a =
[[ -2  -2   0  10 -14  12  11 -10 -21 -11   3 -11   6]
 [ -6  15  -7  -3  12 -10   6   3  -2 -25  11   2   2]
 [-25 -19 -21   1   0  12  16   5   6  15 -12  18   1]
 [-15   0 -17  -9  -1   8  30   8  -2  12 -19   8 -11]
 [-15 -17 -10  -1  -5   8   7  10  10  15   4  -2   4]
 [ -4  -2   1  14  20  -2  -2  -3  10 -10  -8  20  -2]
 [-11 -15 -14  -8 -11   2  -7   5   9  21   1   3   7]
 [  5  -3   2  11  12 -13 -34  -8  15  -5  -4  11   2]
 [-17 -15  -9  15   2   7   0  -3   2  -9   5   4   9]
 [ 10 -19  26  16 -11  24   5  -6 -13  10  29  10  30]
 [-16   2 -15   3  -8   3  12  -6 -18 -22   7 -10   6]
 [ 19   6   8  -9   0 -14 -30   4  19  17  -6 -10  -8]
 [-11  14 -10   3  25  -5  19   0   0 -21 -15  23 -10]
 [  8  17   7 -13  10  -9   7  14   9  -2  11  -6  -6]
 [ 35   2  45  -9 -15  31  33   2 -28  30  31  22  27]]
a[0,0] -> -2
a[9,1] -> -19
a[0,3] -> 10
a[:, 4] -> [-14, 12, 0, -1, -5, 20, -11, 12, 2, -11, -8, 0, 25, 10, -15]
a[5,2] -> 1
a[3,10] -> -19
a[4,12] -> 4
a[5] -> [-4, -2, 1, 14, 20, -2, -2, -3, 10, -10, -8, 20, -2]
a[5,12] -> -2
a[3] -> [-15, 0, -17, -9, -1, 8, 30, 8, -2, 12, -19, 8, -11]
a[6,10] -> 1
a[2,7] -> 5
a[9,3] -> 16
a[13,1] -> 17
a[2,3] -> 1
a[13] -> [8, 17, 7, -13, 10, -9, 7, 14, 9, -2, 11, -6, -6]
a[1,11] -> 2
a[4,7] -> 10
a[6,7] -> 5
a[5,8] -> 10
a[11,5] -> -14
a[:, 7] -> [-10, 3, 5, 8, 10, -3, 5, -8, -3, -6, -6, 4, 0, 14, 2]
a[6,9] -> 21
a[13,6] -> 7
a[12] -> [-11, 14, -10, 3, 25, -5, 19, 0, 0, -21, -15, 23, -10]
a[8,12] -> 9
a[8,5] -> 7
a[8,8] -> 2
a[13,12] -> -6
a[14,5] -> 31
a[10,12] -> 6
a[14] -> [35, 2, 45, -9, -15, 31, 33, 2, -28, 30, 31, 22, 27]
a[1,1] -> 15
a[9,7] -> -6

X =
[[ 0.21 -0.56  0.26 -4.31 -2.13  1.41 -2.93 -0.59 -0.41  0.15  1.70 -0.69
   3.39]
 [ 2.57  0.18  2.30 -3.65 -1.92  1.41 -1.57  4.93  2.46 -0.98  1.56  1.48
  -4.19]
 [ 0.54 -1.64 -1.82  0.74 -1.05 -1.50 -1.81 -2.94 -1.25 -1.22 -0.36 -2.31
  -0.77]
 [ 1.68  0.01 -0.60 -2.26 -3.40 -1.15 -2.12 -0.29  0.74  0.23 -1.22  1.69
  -1.79]
 [-3.72  3.97 -0.90  3.61 -3.62  3.31 -0.55  0.80 -3.65 -2.99  4.57  2.52
   2.46]
 [-0.72 -0.54 -3.09 -1.47 -3.05 -0.06 -1.57 -2.85  0.32 -2.32  1.73  2.83
   0.05]]
X[0,0] -> 0.21
X[1,10] -> 1.56
X[3,9] -> 0.23
X[4,4] -> -3.62
X[0,3] -> -4.31
X[:, 11] -> [-0.69, 1.48, -2.31, 1.69, 2.52, 2.83]
X[5,7] -> -2.85
X[0,4] -> -2.13
X[:, 5] -> [1.41, 1.41, -1.50, -1.15, 3.31, -0.06]
X[2,2] -> -1.82
X[5,1] -> -0.54
X[5,6] -> -1.57
X[2,1] -> -1.64
X[:, 1] -> [-0.56, 0.18, -1.64, 0.01, 3.97, -0.54]
X[4,2] -> -0.90
X[1] -> [2.57, 0.18, 2.30, -3.65, -1.92, 1.41, -1.57, 4.93, 2.46, -0.98, 1.56, 1.48, -4.19]
X[5,11] -> 2.83
X[3,5] -> -1.15
X[3,3] -> -2.26
X[1,9] -> -0.98
X[0] -> [0.21, -0.56, 0.26, -4.31, -2.13, 1.41, -2.93, -0.59, -0.41, 0.15, 1.70, -0.69, 3.39]
X[3,6] -> -2.12
X[2] -> [0.54, -1.64, -1.82, 0.74, -1.05, -1.50, -1.81, -2.94, -1.25, -1.22, -0.36, -2.31, -0.77]
X[4,6] -> -0.55
X[3,2] -> -0.60
X[2,11] -> -2.31
X[5,2] -> -3.09
X[0,6] -> -2.93
X[4,12] -> 2.46
X[3] -> [1.68, 0.01, -0.60, -2.26, -3.40, -1.15, -2.12, -0.29, 0.74, 0.23, -1.22, 1.69, -1.79]
X[0,7] -> -0.59
X[2,0] -> 0.54
